[[113 120 135 113 115 132 117]
 [131 110 120 141 140 153 123]
 [122 128 124 146 109 123 107]] ⇒ 113

[[106 111 150 154 106 154 125]
 [105 102 103 104 120 106 137]
 [133 111 153 115 120 121 141]] ⇒ 106

[[134 117 152 106 145]
 [157 157 133 139 112]
 [158 157 125 143 122]] ⇒ 134

[[121 156 123 126 156 124 155]
 [121 156 124 126 156 124 155]
 [137 140 117 125 141 119 141]] ⇒ 121

[[122 121  99 141 133]
 [134 127 133 128 125]
 [125 131 134 118 142]] ⇒ 122

[[126 128 138 150 127 124 123]
 [128 128 129 150 129 128 128]
 [128 127 131 150 130 119 129]] ⇒ 126

[[153 154 152 104]
 [155 154 152 107]
 [154 153 149 111]] ⇒ 153

[[109  98 157 117]
 [117 112 145 122]
 [129 139 120 131]] ⇒ 109

[[147  99 151 154 100 155 153]
 [109 114 111 116 114 116 114]
 [118 134 118 117 133 117 118]] ⇒ 147

[[152 103 104 103 104 103]
 [147 107 104 108 104 110]
 [103 153 151 153 153 154]] ⇒ 152
---
[138 144 148 107] out 148, 144

[[129 153 145 107]
 [149 131 144 113]] out 153, 149

[102 125 126 131 120 128] out 131, 128

[[123 103 125 137 127]
 [127 122 127 129 126]] out 137, 129

[117 124 100 103] out 124, 117

[129 131 121 119 137 120 101] out 137, 131

[[101 130 140 101 128 128 129]
 [100 130 139  99 128 128 129]] out 140, 139

[126 107 125 101 122 152 134] out 152, 134

[154 147 124 142 108] out 154, 147

[[155 126 130 123]
 [153 121 125 126]] out 155, 153
---
[140 152 123 153 106] | 123, 153

[143 135 151 134 126 126 138] | 134, 151

[112 131 140 157 146] | 140, 157

[152 130 147 141 125] | 147, 152

[102 115 133 137 129 124 117] | 137, 137

[127 151 134 138 131] | 134, 151

[[141 112 125 126 112]
 [110 149 128 132 147]
 [109 146 118 134 138]] | 128, 149
---
[140 146  98 151 118 101] result: 101
[117 112 105 141] result: 141
[127 134 120 155 126] result: 126
[151 143 114 112 126 137 141] result: 141
[129 151 131 131] result: 131
[106 105 122 137 151 152] result: 152
[109 102 140 129] result: 129
[125 123 134 119 155 133] result: 133
---
[134 131 130 142 103 138 121] out 121, 134

[[115 128 128 130 128]
 [128 128 129 105 128]
 [116 128 128 135 128]] out 128, 116

[153 139 128 111 123 113] out 113, 153

[135 139 120  99] out 99, 135

[[142 128 128 119]
 [129 129 129 101]] out 119, 129

[154 157 106 142] out 142, 154

[152 109 147  98 145] out 145, 152

[[107 140 123 128 144 118]
 [111 122 145 138 119 141]
 [153 127 148 139 121 148]] out 118, 153
---
131,149,126,104,145,141 -> 131, 141

127,119,135,123,126,135,124
123,120,136,122,123,134,124
133,151,109,143,140,110,142
-> 127, 142

129,152,138,145,138 -> 129, 138

102,130,122,133 -> 102, 133

103,112,99,111 -> 103, 111

154,119,104,125,138,143,124
136,156,108,153,118,100,150
-> 154, 150

152,146,104,131 -> 152, 131

157,131,119,121,129,155
130,125,129,131,125,130
132,126,129,131,126,131
-> 157, 131
---
array([156, 105, 132, 141]) gives 156, 141

array([118, 150, 147, 148]) gives 150, 148

array([[133, 111, 132, 140, 130, 143],
       [124, 100, 124, 158, 121, 148]]) gives 158, 148

array([129, 127, 119, 131, 155]) gives 155, 131

array([116, 157, 112, 128, 134]) gives 157, 134

array([148, 112, 119, 151]) gives 151, 148
---
[[137 128 132 126 128 132]
 [104 147 113 106 124 113]
 [132 124 124 138 138 126]] result: 126

[[107 120 147 157]
 [124 138 123 117]
 [ 99 127 124 140]] result: 120

[[145 132 149 122 140 137 135]
 [128 131 141 125 136 129 132]
 [115 129 129 135 118 120 129]] result: 140

[[141 117 134 135 137 137]
 [136 126 137 123 128 139]
 [113 126 105 144 107 111]] result: 135

[[151 128 142 118]
 [129 127 129 130]
 [128 128 127 126]] result: 128

[[126 119 141 139]
 [101 107 126 119]
 [107 126 119 141]] result: 119

[[125 150 110 141 153 131 149]
 [123 130 122 137 139 131 132]
 [124 129 123 135 138 131 132]] result: 153

[[117 123 118 126 124 117]
 [126 124 104 128 126 126]
 [138 132 138 129 125 138]] result: 126

[[108 101 120 102 130  99 150]
 [124 102 115 108 134 134 151]
 [140 131 117 139 128 119 130]] result: 130

[[154 114 117 109]
 [153 120 123 119]
 [156 129 131 126]] result: 114
---
120,126,122,113,106 --> 126, 106

114,137,134,102,109,154 --> 154, 102

144,108,145,154,130,138 --> 154, 108

144,118,138,150 --> 150, 118

140,125,105,119
133,126,108,114
131,122,136,142
--> 142, 105

113,142,104,103,132 --> 142, 103

119,129,107,140,136
129,128,106,144,110
--> 144, 106
